rotation steps, each row followed by its count of steps:
The counts run from 0 to 817.
[110 101 116 125 105 164 134 129 153 186  82 144 109 128 127 112 161 104
 108 110  89 148  83 120 101 129 183 124 113 105 151  72 172 115 185 119
  99 121 143 109 138 125 136 116 106 163 138 138]	760
[125  79 129 134 138 183 141 160  78 163 141 174  97 124  88 137 128 120
 127 144 123 140 109 130 164 112 134 152  92 134 140 147  99 112 163 185
 113 150  73 107 144 135 141 131 136 134 120 165]	385
[139  45  86 158 155 130 144 130 178 114 131 157 103 124 100 106 104 107
 178 130 124 147 128 132 103 139 140  86 114 145 147 166 120 106 108 106
 130 114 134 137 143  87 113  98 158 113 160  98]	417
[132 115 122  82 124 161 135 178 127 164 104 139  92  80 125 148 117 121
  89 158 138 106 129 183 150 166  92 161 110 117 114 108 167 118 154 130
 110 136 116 131  66 113 172 111 151 111 133 112]	661
[163 123 101 121 184 138 141 128 191 163 104 166  85 112 115  99 158 143
 125 107 134  91 121 101  83 128 125  99 123 177 168 113 131 156 106  92
 130 107 152 109 143 103 127 115 142 164 144 106]	161
[148 101 146 142 153 132 100 143 153 108 168 135 110 116 102 137 115 118
 132 190 143 139 160  98  99 156  75 143 152 146  88 175  86 147 118 138
 163 175 124 129 149 144 106 133 162 123 117 112]	204
[173 111 103 139 172 129 139 160 121 131 174 142 137 123 124  99 140 127
 160 145 164 108 166  96 115 153  82 151  96 153 129 180 130  83 134 149
 135 123  75 120 134 119 125 112 133 147  68 148]	180
[120 123 116 144 138 121  87 143 170  87 151 161 116 163 128 108 121 124
 128 130 147 144 167  81 127 159 157 128  72 105  59 137 133  95 165 163
 164 151  99 116 157 129 140  94 144 100 143 126]	461
[119  79 142 149  93 146 109 157 156 150 169 140 109 101 131 131 141 129
 173 123 129 139  87 112 102 111 135 171 129 110 103 126  79 122 144 101
 130 135 159 160 150 135  92 132 196 121 129  82]	49
[121 112 109 189 105 149 155 176 185 168 106 117 133 150 122 119 122 133
 115  98 132 149 156 112  92 150 121 116 108 149 154 105 197 122 163 106
 136 127 133 138 157 157 142  69 112 135 151 145]	656
[145  97 137 128 154 121 145 143 115 159 152 167 102 108 111 130 145 133
 136 126 149  90  80 112 129 137 103 192 106 131 150 161 117 114 181 127
 118 181 149 139 115 126 118 100 190 115 121 134]	490
[141 133 131 167 118 142 141 156 135 140 136 163 117 166 143 127 167 150
 155 110 155 167 159  75 112 132 130 144 115 113 116 164 114 130 166 126
 154 119 124 117 207 135 101  69 162 151 105 128]	334
[119 126 155 171 141 142 152 158 172 164 146 166  95 120 155 131 185 137
 148  97 136 138 129 122  97 121 159 145  94 129 120 151 150 117 179  80
 111 141 145 162 148 100  80 114 139 155 125 131]	599
[ 94  76  90 123 108 114 120 110 174 119 133 118 105 130 144  89 138  87
 170 161 112 169 139 112  95 130 158 125 115 124 113 138 143  71 127 132
 134  98  96 126 171  70  95 133 108 167 102 143]	521
[106 106  97 128 114 123 124 138 161 112  88 129 108 143 112 130 147 145
 171 133 149 121 109 109 122 108 113 181  85  88 117 139  84 148 139 156
 147 139 115 139 148 107  71 120 194 113 166 107]	693
[122 175 127 117  89 170 174 116 171 146  84 164 124 116 164 116 152 131
 155 117 126 117 102 103  78 130 148 116 110 136 149 120 153 129 123 110
  94  71 140  99 103 148 110  91 101 161 108 148]	345
[ 96 118 114 135 118 118  88 155 151  81 106 121 163 112  98 133 127 138
 143 183 188 141 174 146 111 157 116 118  98 109  84 183 134 140 171 158
 146 135 104 114 114 120 139 146 130 142 126 110]	249
[ 85 120 127 105  80 172  90 149 177 143 117 117  85  70 125 147 109 134
 126 152 145 142 112 172 135 114  99 188 112 111  96  94 105 173 131 140
 127 124 121 129 132 146 107 166 153 145 139  97]	533
[116 114 106 166 151 154 117 135 199 129  79 152 105  87 108 153 125 151
 130 121 145  96 160 131  88 136 139  89 118 166 153 120 139 188 136 122
 131 146 158  99 137 141 150 113 133 114 180 105]	425
[151 132 139  92 128 132 106 146 146 172 176 162  97  91 169 109 139 102
 150 131  99 149 150 115 138 125 128 182  98  99 130 123 145 126 150 140
 115 124 133 144 183  67 113 108 171 156 104 113]	440
[104 107 108 174 119 171 158 139 145 158  93 128 132 114  76 139 136 130
 115 148 145 138  89 126  77 129  99 118 143 174 159 160 140 138 186 107
 112 135 135  95 143 172 116 124  93 168 124 162]	215
[130 110 101 160 154 155 133 142 146 186  74 143 119 142 101 111 168 120
 118  90 111 119 119 100  90 135 171 113  98 130 165 117 170 123 177 137
  90 131 135 113 141 115 128 111 107 156 155 146]	759
[126 124 150  91 102 142 140 155 122 125 151 166  97 101 162 140 127 128
 164 155 140 156 150 145 147 145 114 182 104  88  85 157 116 116 111 138
 135 123 107 150 125  87 100  99 184 120  87 126]	74
[129 182 111 105  93 143 122 144 178 127  97 146 140  97 151  94 128 139
 121 138 153 116 117 100 108 122 124 127 112 119 124  93 136 132 165 113
 117  76 178  89 141 143 158  64 163 145 132  82]	610
[102 108 109 110  65 156 109 137 164 114  91 115 134 116 148 104 132 116
 145 170 127 135 111  87 126 126 171 140  94  84  85  82 143  95 170 157
 119 116  81  96 115 167 129 128 124 114 127 141]	301
[155 116 131 106  96 163 143 148 111 134 198 182 117 117 106  92  93 140
 146 122 163 129 104 144 143 139  74 148 118 142 123 157  93  90 117 126
 128  88 122 113 126 131 154  82 176 134 100 111]	178
[130 123 132 107 125 163 103 157  82 129 149 164 150 138  75 142 103 120
 103 148 158 145 145 137 146 164 110 114 117  99  96 165 120  98 168 174
 131 136  97  82 126 132 178 108 145 135 101 125]	19
[ 84 118 129 125  71 139 130 156 111  96 129 146 124 102 145 141 130 127
 149 176 144 145 164 140 156 124 116 179  76 108  99 151 142 123 153 183
 129 131  88 105 136 128 137 109 140 124  98 175]	615
[156 127 129  86 157 113 128 124 121 139 132 186 136  83 139 125 157  91
 160 145 104 111 148 101  93 164 155 157 124 114 143 176 147 112 121 158
  88 150 153 100  87  80 137  99 138 139 104 139]	779
[ 96 124 160 101 104 164 110 135 127 116 122 148 111  91  96 152 136 123
 120 187 137 126  87  96 123 115 129 161 127 118  96 141  88 169 155 159
 120 178 116  82  96 181 125 164 126 133 123 146]	744
[157  86 120 114 125 124 160 164 129 137 144 160 121  68 151 120 130  98
 162 154 108 148 166 153  96 178 111 154 151 146 171 144 181  96 111 118
  98 133 141 128  91  87 142  86 147 115  85 142]	237
[109  98  92  90 109 142 109 149 139 101 100 132 133  89  94  96  97 121
 142 203 126 150 143 168 153 137 106  82 111 124 110 129 132 125 120 157
 115  92 102  83  92 101 182 122 127 133 120 109]	247
[134  73 121 113 104 184 109 138 182 156 119 147 114  97 133 104 102  94
 147 146  69 163 111 136  96 148 165  92 154 124 136  90 148 111  89 104
  97 107 138 122 101 139 129 136 116 133 129  86]	577
[132  41  99 137 102 170 118 137 127 141 140 137 104  96 111 108 126 104
 166 153 122 151 131 138 125 114 127 132 156 140 148 132  83 113 107 140
 123 117  96 103 190 126  99 153 162 145  96 123]	154
[158 127 121  97 114 119 126 155 139 120 172 132 142 114 146 122 114 121
 124 137 164  90 144  83 104 170  61 192 132 123 124 126 123 112 115 144
 150 132 120 102 117 150 149  83 179 112  79 136]	721
[117  82 105 147 146 170  76 170 138 139 111 148 128 129  73 132 146 151
 138 127 137 141 153 138 141 125 165  97  93  84  99 124 114 146 162 162
 124 150 104 113 153 119 150 143 170 127 173  83]	588
[107  93 105 160 106 139 104 154 141 127 134  83 152 100  89  96 120 139
 148 173 180  97 114  97 103 102  83 155 103 140 130 133 113 123 164 157
 141 138  82  97 138 164 142 170 117 134 113 129]	639
[100  89 130 150 116 132 139 147 149 131 159 143 133 122 128 138 111  94
 152 157 132 166 140 157 101 181 133 130 114 133 101 190 161  63 153 103
 121 154  95 161 108 136 105 125 100 136 109 140]	29
[122  86 106 142 132 117 166 138 115 175 150 154 118 169  81 123 132 117
 134  99 137 141 107 112  95 154  82 152 105 131 173 176 172 102 127 138
 127 140 102 128 132  87 130 102 127 158 121 175]	547
[185 107  96 106 147 155 126 140 113 121 160 165 137 130 127 129 140 132
 134 114 157  91 166  94 108 187 102 156 128 126 136 137 123 117  92 159
 141 133  88  86 121 144 155  93 175 125  84 131]	722
[135 119 143  82 167 141  65 112 138 148 175 160  95  93  97 123 132 102
 123 168 122 130 112  75 106 133 111 149 150 135 117 141  81 157 143 147
 135 162 145  86 151 119 134 147 149 156 116 115]	101
